rotation steps, each row followed by its count of steps:
The counts run from 0 to 1214.
[ 33  14 -11 -18 -30   9  -1   7  17  56  13 -11 -79 -32  12  50   3 -14
  28  23 -44 -15  59  45  13  -1  17  14 -10  58   4 -14  -5  -8  18   5
  -9 -32   6  17  39  -9  31  -7  -4  45  23 -19 -11   0  -7  17   9 -59
  25  28  10  -7  -9  11  -1  11 -37 -49 -44   1 -39 -13   9 -24  -5  -7
 -19 -13 -27  10  -4 -10  30 -10] : 149
[ 27   7   3 -28 -26   1   3  -6  19  38   1 -48 -65 -37  40  27  14 -24
   3   6 -37 -16  40  42  27  -6  58  18  18  42  -3 -20  14  -5  38   9
 -17  -5   9  11  38 -21  11  20  -9  47  25 -14   3   3 -10  12 -22 -43
  27  38 -13 -11 -21  16 -24  25 -28 -39 -58  26 -38  16   3 -16  21  -7
 -18 -13 -20  19 -22   7  29   4] : 1068
[ 32  -4  -7 -18 -16   2   8  -5   7  22  -3 -46 -65 -35  23  46  20 -11
  34   8 -44  -2  39  40  39   9  34   9   2  47  11   2   9 -30  30   3
  -3 -25  22  30  27 -14  13  26  -3  38  16 -20  -9  19  -9  34   4 -44
  31  53   0 -21  -1   5  -2  33 -48 -44 -57  12 -38   2  27 -18   0   4
 -24   2 -26  21 -21  -2  20  -5] : 671
[ 40  -1   9 -20 -28  -2  -9  14  12  45   4 -49 -62 -32  30  66   5   1
   4   6 -49 -17  30  43  32  14  14  14  -3  39   7  -1  17  -6  38  15
  -7 -16  13  23  40   5  15  29 -14  34   2 -39 -23  -8 -26  26   1 -42
  27  48  -7 -24 -17  -1 -10  16  -2 -35 -48  20 -39 -12   9 -17  31  16
 -13 -16 -26  36  -8   4  21 -23] : 164
[ 43 -14  -6 -22 -27  20  -3   0  14  45  -4 -42 -60 -45  35  48  20 -11
   1   4 -50 -31  38  39  17   4  33   9   6  30 -13 -32  21  15  32   8
 -16 -15   7  -5  36  -5  12  12 -16  37  15 -35   4  -4 -11  14 -10 -46
  31  29  -3 -28 -35   8 -23  26  -2 -29 -61  29 -45   3   7 -21  20  -9
  -8 -27  -9  30 -11   8  30 -10] : 761
[ 30 -14  -2 -26 -16  -5  18 -17  16  37  -6 -49 -76 -46  29  30  18  -8
  35  -2 -40 -26  40  31  27   3  44   7  11  34  -4  -8  10 -10  32  -2
 -11 -20   7   7  37 -13  15  12  -8  37  32 -21  -2  19  -6  22 -18 -56
  25  39  -6 -19 -16   8 -14  34 -33 -32 -61  16 -38  14   5 -26  -1  -9
 -20   3 -20  19 -24   7  29  -5] : 820
[ 23   6  11 -26 -35 -12  -3   7   6  57  12 -25 -76 -28  26  43  14   6
  22  21 -26 -21  51  34  25  12  10   2 -27  44   7  -8  14 -35  26  17
 -13 -22  12  22  51   8  15   4   3  44  -3 -18 -27  -7 -11  37   3 -51
  14  41  -6 -23  -8   0   8  25 -39 -51 -54  13 -35 -13   1 -23   6  13
 -15  -8 -27   5 -15   2  31  -3] : 40
[ 28  -2   3 -14 -35  -8  22   8   2  56  -1 -53 -54 -48  27  39  33   6
  23  13 -37 -20  54  39  20   7  31  -7   5  42  -3 -23  16 -22  30   1
 -15 -17  13  10  39  -2   6  -4  -9  43  29 -13 -10  15  -8  17  -2 -44
  19  40  -4 -15 -25  14 -13  31 -28 -41 -66  28 -40 -12   5 -21  16  -3
 -25 -14 -17  14 -19   8  18  -3] : 559
[ 39 -18   0 -15 -23   5   5   0   9  23   1 -38 -56 -47  21  51  24 -10
  10  -2 -58 -13  30  32  40  18  43  16   5  55  -2   1   9 -12  38   8
   1 -22  17  15  26 -11  13  22 -15  22   2 -33  -3   7 -18  31 -10 -37
  33  56   6 -21  -5  -1 -13  32 -12 -36 -56  31 -42  -7  20 -15  21   4
 -27 -14 -26  30  -4   9  10 -16] : 868
[ 41 -14  -5 -26 -26  14   1  -9  18  47   0  -7 -84 -45  23  40  21 -14
  12   9 -46 -47  47  21  16   0  30   4 -14  50  -7 -21   0   7  21  12
 -15 -29  -4  -6  39  -3  26   3 -18  34   0 -35   4  -3  -4  25  -1 -62
  21  20  10 -25  -7  -5   2  29 -12 -36 -54  23 -45 -11   2 -24  -3  -8
 -13 -17 -22   7  -6  10  27 -15] : 196
[ 35  17  -6 -23 -24   3  -3  10   8  24   5 -48 -62 -28  31  46   5 -26
   3  11 -38   8  42  58  27   2  34  24  17  53   0  -7  10 -22  31  10
 -13 -16  27  29  29 -17  10  20   2  44  17 -21 -14   0 -16  21  -8 -27
  34  54 -15 -11 -10  14 -12  13 -41 -52 -48  13 -36   2  17 -12  25   5
 -21 -18 -21  26 -18  -5  24  -3] : 920
[ 48  16 -14 -22 -25  26 -17   7  13  20  -2 -34 -52 -31  27  58   9 -30
  -5  19 -52  -7  36  59  29  -3  23  17   9  52   0 -11  10   2  30   8
  -6 -17  21  18  25 -17  14  31 -10  40   8 -29  -8  -8 -13  20   2 -35
  42  41  -6 -19 -10   6 -11  14 -26 -47 -49  13 -54  -7  25 -20  22  -2
 -10 -25 -19  38 -11  -8  23 -12] : 914
[ 26  17   9 -20 -34   2  -6  12  13  45   6 -52 -52 -31  37  42  18  -4
 -10  22 -28 -10  42  53  28   5  35   0  10  42   9 -19  19 -12  37  10
 -11  -7  11  19  50 -11   7  20  -9  53  10 -19 -16  -6 -18  15  -4 -37
  21  40 -18 -14 -24  12 -23  21 -21 -43 -54  29 -41  -6   7 -13  35   9
 -10 -22 -21  24 -18   7  22   0] : 361
[ 25  10   2 -17 -35  16   6  11   7  27  11 -49 -49 -25  24  45  20 -18
   9  25 -30  -9  44  44  40   4  43  -4  -1  51   9 -14  18 -22  34   8
  -1 -19  10  18  42 -23  15  12 -12  47  21  -8  -5   8 -13  19   9 -42
  28  38 -10  -8 -16  18 -18  24 -51 -47 -57  17 -52  -7  15 -14  13   3
 -20  -8 -21  18 -19   3  24   5] : 107
[ 22   2  -1 -33 -29   7  -2   0  10  33   6 -28 -76 -24  25  46  16 -21
  22  17 -24 -23  54  30  33   5  18   9 -31  47  -5   1  11 -37  18  11
 -16 -25  16  23  35  -6  17   2   3  45   5 -20 -14   1  -8  37  21 -47
  27  38  -7 -23  -6  12  12  26 -44 -50 -56   3 -43  -6  15 -25  -9   6
 -17  -4 -23   0 -18  -3  27   7] : 1043
[ 25   4  11 -26 -29   9 -10   2  22  50  21  -2 -78 -41  23  27  12 -28
  -4  12 -31 -24  48  25  18   2  55  22  -6  58  -7 -26  12   0  29  18
 -10 -13  -1  -3  42 -21  15   5  -9  39   0 -20  10 -16  -8  28 -21 -49
  16  31   0  -8 -18   7 -15  18 -19 -49 -40  24 -44   4  -8 -18  16  -5
 -20 -28 -20   4  -5  10  37   4] : 694
[ 31  11 -14 -21 -27  16  -3   3   9  51   6 -17 -73 -35  18  47   5 -19
  25  23 -41 -16  64  45  12  -4  15  10 -14  54  -6 -16  -5 -11   9   3
 -16 -31  13  16  30 -12  25  -8   0  52  24 -15  -8  -1  -1  18  13 -55
  30  27   3  -8 -12  13   0  11 -41 -50 -48   2 -43 -11  16 -26  -6 -12
 -16 -19 -21   7 -11 -12  32  -4] : 148
[ 37  10  10 -37 -30   9 -20  10  18  33  26 -23 -71 -27  26  51  -9 -23
  -5   2 -33 -15  39  37  17  13  13  34 -15  33  -3  -5  36 -22  31  29
  -7  -8  16  21  38 -10  16  13   3  32 -15 -28 -11 -23 -11  42  -3 -44
  28  46 -17 -26 -23  14  -7   9 -35 -55 -40  10 -38   1   0 -15  19   5
 -20 -16 -21  19 -16   3  40   2] : 283
[ 40  18 -18 -20 -17   4  -1  -4   9  30   1 -27 -69 -37  28  39   7 -10
  34  17 -40   2  38  51  26   1  24   4  10  47  14  -6   4 -17  29  -1
 -10 -27  22  29  36 -11  17  32   0  46  12 -27 -12   2  -6  23  -2 -51
  31  42  -7 -14   6  -8   3  17 -53 -52 -48   4 -37   1  26 -25   7   2
 -12  -7 -24  21 -20  -7  31  -9] : 221
[ 25  -5   0 -23 -35   7  10   5   0  43  10 -22 -63 -37  19  49  27  -2
  24  17 -30 -20  56  34  32  18  15  -7 -24  44   4 -15  20 -34  23  14
  -6 -22  12  15  38   2  11   3  -5  36  -7 -25 -11  -1  -8  43  18 -48
  17  45   5 -34  -8   4  10  31 -44 -54 -56  21 -51 -18  12 -17  -3   9
 -24 -14 -21   4  -9   2  25   0] : 42
[ 43  -6  -8 -22 -16  13  -3  -6  19  39  -6 -37 -69 -36  22  67   4  -2
  36   2 -50 -20  33  39  23  12  13   5  -6  26  10  -7  17   0  28   6
  -1 -26   3  12  32  -5  21  22 -16  33  15 -39  -1   3 -12  24   6 -61
  38  33   1 -29 -17   3  -7  27 -19 -34 -58  10 -46  -3  16 -30  -5  -3
  -7  -4 -26  30  -9  -5  36 -19] : 715
[ 35  13 -17 -24 -27  13  -5  -4   6  43   5 -10 -77 -29  23  42   9 -27
  20  27 -34 -15  60  43  12  -1  11  12 -14  54  -4 -13   2 -24  11   3
 -23 -26  23  19  33  -8  20  -2   6  51   8 -22 -12  -8   1  29  11 -52
  28  30   0 -16  -6   6   9  12 -49 -60 -49  -2 -42  -6  14 -27  -4  -8
 -14 -15 -18   6 -13  -9  31   4] : 593
[ 45 -24  -8 -22 -17  22   3  -9  19  30  -3 -39 -68 -44  22  51   7 -19
  21 -12 -60 -30  28  28  22   7  32  22   4  33 -15  -8  18   9  31   9
  -3 -18   4   1  20 -14  19  10 -21  25  18 -33   9   8 -10  25  -6 -54
  36  35   3 -27 -22   7 -19  28  -9 -33 -60  23 -47   6   8 -24   6 -18
 -23  -7 -19  34  -8   4  30 -12] : 1017
[ 34  14   3 -20 -35   9  -4  10  12  33   5 -48 -50 -26  34  39  19 -12
 -17  30 -29 -15  38  50  34  -9  34   0  13  46   7 -20  14 -11  44  18
  -8 -10  10  14  45 -11  13  27 -13  50   8 -21 -14  -7 -17  16   0 -39
  20  37 -16 -13 -12   6 -19  18 -27 -45 -54  31 -42  -4  10 -10  35   9
 -11 -23 -21  27 -16   9  22  -7] : 360
[ 52 -10 -10 -29 -26   8 -13   3   5  30   4 -23 -69 -35  26  52   4 -13
   9   2 -45 -25  42  42  18   9  -8  28 -14  37 -20  -2  17 -19  22  22
 -22 -23  28  22  26   9  18   9   3  27 -16 -41 -21 -14 -10  39   8 -46
  30  46  -6 -32 -10  -1  12  10 -26 -52 -52  18 -34 -15  11 -11  17   3
 -22 -23 -13  19 -19  -1  23 -12] : 534
[ 56   3 -12 -25 -20  22  -7  -1  19  33  21 -10 -76 -44  23  27  -6 -25
   1  -3 -49 -13  29  35   5  -2  28  35  16  36  -8 -22  27  -3  38  23
  -2 -12  11   7  39 -17  17  14  -3  23  -5 -33  -2 -17  -3  38 -13 -56
  31  42  -5 -24 -13  -3  -8   8 -43 -58 -39  22 -31   2  -5  -6  18 -16
 -20 -23 -21  16 -19  17  37 -11] : 581
[ 46   9 -19 -16 -27  10   0   1  10  46  -4 -24 -74 -37  21  53  10  -1
  27  26 -48 -29  49  47  16  -7   4  -2  -7  47   2 -16  -3  -3  18   1
 -16 -32   7  10  38   6  28   5 -13  44  20 -28 -17   2  -9  18  16 -61
  29  24   6 -17  -7   3   2  16 -27 -42 -58   8 -38 -18  16 -24   0  -6
  -7 -13 -21  22  -9  -7  26 -21] : 1157
[ 39  20 -15 -17 -18   8   1   1  10  32   3 -33 -60 -35  26  42  11  -9
  25  24 -42   4  37  54  33   0  30  -2  11  53  19 -10   7 -16  33  -1
  -1 -23  16  24  41 -12  19  29  -2  46  18 -19 -10   2 -14  19   9 -45
  28  43  -5 -15   6  -1  -3  23 -48 -54 -50   9 -41  -5  27 -21   8   4
 -13 -11 -26  22 -15  -8  24  -9] : 666
[ 49   1 -11 -26 -32  37  -5   6  16  22   7 -36 -58 -33  21  55   5 -31
  -7   6 -55 -25  37  45  13  -6  21  23   0  34 -19 -17  24   8  30  20
  -4 -23   4   0  28 -22  22   4 -20  30  16 -29   3  -3 -12  20  11 -50
  36  29  -4 -20 -29  19 -19  16 -21 -38 -57  20 -52 -10   9 -18  11 -21
 -13 -22 -13  31 -11   1  29  -9] : 206
[ 39  -9 -11 -24 -32  25  -7   1   4  38   6  -8 -71 -33  14  61  15  -9
  23  15 -47 -28  47  36  28  18   7   6 -28  50  -6  -7  13 -16  16  12
  -6 -28  16  10  26  -3  21   6  -8  31  -6 -34  -7  -7 -10  39  21 -54
  29  35  11 -27  -6  -4  13  22 -32 -54 -55  10 -54 -14  15 -22  -8   0
 -16 -16 -17  13  -2  -7  25 -10] : 344
[ 31   8  -1 -21 -29  11  15  -2  24  46   7 -44 -71 -35  28  26  11 -13
  10  23 -35 -29  46  39  19 -16  42   8  11  41  -2 -26  12  -3  35  11
 -10 -18  -4  -1  51 -17  19   1 -17  44  37  -5   0   4  -7  11  -2 -59
  17  19  -5  -8 -22  18 -25  26 -39 -38 -56  23 -41   0  -2 -19   9 -14
 -16  -8 -23  16 -24  13  35  -2] : 256
[ 25  10   5 -24 -22  -9   5   4   9  34   8 -55 -66 -35  37  34  10 -10
  19   5 -34  -3  43  44  30   6  32  16   7  35   2  -4  23 -39  33   9
 -15 -11  21  26  38 -15   7  19   9  47  12 -15 -20   3 -12  30  -5 -34
  22  56 -21 -20 -13  13  -8  22 -53 -48 -55  17 -32   5  11 -14  19   6
 -24 -11 -24  11 -32   6  26   4] : 925
[ 58 -14  -5 -20 -23  15  -5   6  15  42   1 -35 -63 -45  26  61  -1  -4
  17 -11 -59 -15  33  44   9  15  12  24   6  23 -10 -15  24   4  29  11
  -3 -17  12   5  24   0  18  10  -7  19  11 -39   0  -7 -12  22  -7 -53
  40  44   2 -27 -30   3 -17  11 -10 -39 -51  22 -41  -5   3 -17  20 -11
 -22 -18 -23  38 -12   4  32 -23] : 16
